Rows are one point carried round by a steady rotation, each followed by how many steps it has turned.
The counts run from 0 to 141.
[177 126 114 151 125 130 121 118 114 135  83  88 146  96 105 168 104 160
  82 104 140 157 118 140 125 117  79  81 119 104 158 110 113 147 109 192
 141 115 132  99 104]
27
[146  89 125 138 130 133 104 160  84 129 107 141  94 145 103 135 136 111
  82 112 141 138 142 123 184 106 106  80 149 121 119 107 150 129  91 159
 135 123 186  70 124]
111
[126 151 163 177 118 130 130 149 130 111  77  96 199 103 140 155 126 125
 146 101 118 101 130 136  81  96 113 131 128 101 151 135 121 133 130 170
 137 117 136 109  72]
23
[111 151 147 127 100 163 123 146 163 134 145 121 155  99 135 122 109 143
 128 146 147  60 111 174  68  96 104 128 166  97 132 134 168 126 142 140
 148 178 101 112 137]
17
[116 122 126 148  95 104 164 123  87 125 147 118  98 151 139 105 113 102
  91  98 146  81 120 128 171 144  72 196 158 143 139 126 148 122 111 156
 117 118 160 123 158]
119
[109 175 145 159  85 144 126 119 146  95 113  73 159 122 132 105 120 116
 114 114 160  79 114 162  96 143  76 125 141  96 119 121 153 143 142 180
 139 140 124 117  82]
20
[132 123 130 126 129  94 140 165 121 123 141 130 147 142 147 111 113  59
 135 133 182 109 113 146 139 124 113 179 172  70 138 125 187 114 104  95
 148 160 137 110 144]
48
[132 114 125 138  94 119 156 135  84 132 158 117 101 138 111 110  99 100
  96 108 157  76 125 132 169 141  69 194 165 139 128 128 162 135 112 156
 113 133 158 122 170]
118
[ 96 131  86 134 120 111 122 146 146 124 135 167 108 159 134 107 127 129
  98 146 121 118  88 181  95 114 112  75 187 128 118 144 161 114 145 179
 150 169 153 121 138]
12
[121  90 144 167 117 143 121 153  72 139 122 155 101 140 125 145 134 126
  90 106 125  89 155  99 182  97 116 108 136 144 144 103 133 136  91 145
 121 140 159  68 142]
113
[ 83 157  94 146  88 104 129  90 119 101 143 136 171 138 139 147  97 138
 121 128 123  64 120 143 117 126 107 129 165 140 180 131 102 127 158 183
 119 181 116 131 129]
90
[ 62 113 128 123  84 125 132 133 127 106 156 138 143 151 132 134 116 125
 134 134 102 120  68  79 127 148 161 136 174 147 119 130 120 107 132 147
 100 182 180 135 131]
7
[155 102 155  73  97 157 143 118 138 149 117 159 118  99  96 147 147 142
 111 106 152 183  94 114 131 127 157  77 147 103 127 130 142 146  50 160
 142 161 152 135 146]
140
[139 114 128  98 125 132  94 107 156 110 121 128  82 116 111 130 103 133
 151  79 131 148  93 131 117 137 124  68 139 119  69 113 186 119 105 103
 128 155 167 113 174]
72
[137  93 153 144 118 153 124 164  78 145 155 149 119 117 110 150 116 126
 105 117 125  59 154 100 161  88 120 164 163 137 156 120 149 129  99 119
 113 144 148  88 170]
115
[153 138 126 154  89 158 135 160 120  85 143 125 117 152  91  91 104 120
 155 137 137 156  78 116 108 124 136 133 187  96 106 150 172  80  89 143
 123 135 145  97 143]
79
[ 60 103 148 159 131 119 136 142 114 127 127 123 117 156 176 130 128  93
 106 128 144  75 102 117 141 138 125 157 139 103 138  90 173 105 105  77
 126 153 146  96 168]
45
[121 125 116 100  92 106 179  91 166 127  97 133 110 116 144 157 122 139
 128  50 124 156 109 115 117 165 132  71 132 136 104 127 110 127 101 172
 111 105 153 145 155]
66
[155 124 145 104  81 126 130  83 118 133 116 131 129  82 146 141 151 116
 114 140 171 135 111 136 148 134  70 120 137 123 157 152 150 172  79 162
 184 138 102 131 148]
57
[ 81 151 101 147  83 113 132 109 135 103 137 135 182 124 136 161 104 137
 137 140 114  65 122 137  99 111 116 139 162 144 170 150 113 128 165 178
 114 163 121 138 128]
91
[100 126 102 117 127  99 126 162 141 126 143 162 114 151 123 111 120 124
 124 156 121 128  81 172 102 108 121  88 193 125 116 157 165 113 136 179
 144 163 173 127 142]
11
[ 84  93 126 159 132 128 148 131 121 139 130 112  68 156 141 119 127 106
  62 128 151 108  94 142 156 145 109 126 142 115 127 106 175 107  90 106
 129 139 153 105 189]
43
[129 129 130  94 102 106 114  84 158 108 111 113 166  96 107 164 119  81
 159 118 195 154 119 124 107 152 116 140 126  88 135 132 172 156  91  98
 151 138 100 144 143]
132
[157 100 121 108  98 150 100 114 114 107 169 130 111 133  77 140  84 153
 123 120 130 175  66  95 124 139 150 122 157 129 131 129 160 122  94 133
 114 194 148 141 159]
3
[100  97 146 108 110 121 151 110 176 120  93 141 111  98 153 186 142 150
 146  72  98 126 110  99 110 136 157  73 130 133 106 129 125 104 105 134
 120 102 156 119 178]
68
[ 87 126 111 153 123 109 139  71 132 119  98 126 136 125 180 165 119 109
 115 115 158 109 121 130 123 154 106 113 119 114 187 111 139 125 103  93
 155 133  83 112 179]
128
[110  83 121 147 154 126 150 173 128 150 146 116  79 137  98 127 115 115
  74 125 149 133 111 144 123 116 125 131 149 121 125 126 185 114  70 124
 116 110 158 116 194]
41
[106 159  85 149  86 106 117  84 109 109 155 132 151 144 129 135  91 137
 103 130 124  84 101 155 128 128  90 121 165 131 165 128 117 133 159 181
 130 192 126 124 121]
89
[162 129 132  79 101  96 185 106 156 142 119 131 137  90 111 158  92 132
 140  51 148 166 122 130 100 150 127 124 142 128 132 142 119 147  95 171
 126 126 140 173 139]
64
[135 128 144 156  87 156 123 154 130  83 142 142 133 147  98 122 100 122
 187 103 121 117 111  86 100 117 175 129 165 110 108 128 169  83 101  97
 105 155 136  96 139]
77
[113 161 163 180  99 131 131 127 132  95  88  92 183 113 151 142 131 122
 141 102 129  78 122 137  91 118  99 127 124 110 140 121 126 135 135 179
 142 129 128 105  65]
22
[113 135 126 119  88 102 133  73 141  98  92 123 146 133 113 151 133  73
 144  96 186 171 118 115 126 162 123 111 123 111 133 129 151 163  85 138
 151 129 125 147 106]
134
[108 125  97 156 134  95 150  67 130 126 109 127 118 137 181 148 111 111
 103 120 159 117 116 151 121 156  90 105 126 106 185 117 147 130 100 120
 167 123  88 116 179]
127
[157 146 110 131 120 118 106 108 102 123 165 143 152 126 126 128  85 148
 116 151 127 116  87 161 119 102  85 134 180 122 169 146 146 126 138 163
 150 207 138 123 139]
87
[134 157  87 140 106 113 105  90 103 116 159 141 144 138 135 123  88 145
 103 133 132  99  84 163 125 118  88 127 177 130 165 135 132 132 147 182
 142 204 134 126 135]
88
[127  86 151 156 118 153 120 157  76 141 138 148 106 135 126 147 135 124
 100 112 115  68 157  93 169  87 128 135 151 144 157 113 132 127  91 128
 107 143 153  70 159]
114
[118 103 126 152 158  70 166 151 111 127 119 134 135 124 172 145 121  94
 137 117 125 100 121 146  93 113 104 192 159 120 178 157 155 112  95 132
 152  98 145 135 181]
123
[103  66 132 151 163 127 148 184 139 139 134 129  94 140  85 151 111 118
  92 119 129 125 122 128 109 100 145 143 155 135 138 133 181 109  84 127
 102 100 167 125 184]
40
[114  97 111 138 119  98 114 134 122 115 122 112 118 148  66 167  97 105
  94  68 152 128 145 114 163 143 102 129 129 159 109 113 142 145 111 170
  96 109 199 144 138]
35
[ 92 145 145 146 104 161 124 149 155 129 142 142 142 114 143 129 117 138
 130 152 133  52 125 165  75  84 122 111 156 118 143 129 157 116 146 134
 138 176 101 100 145]
16
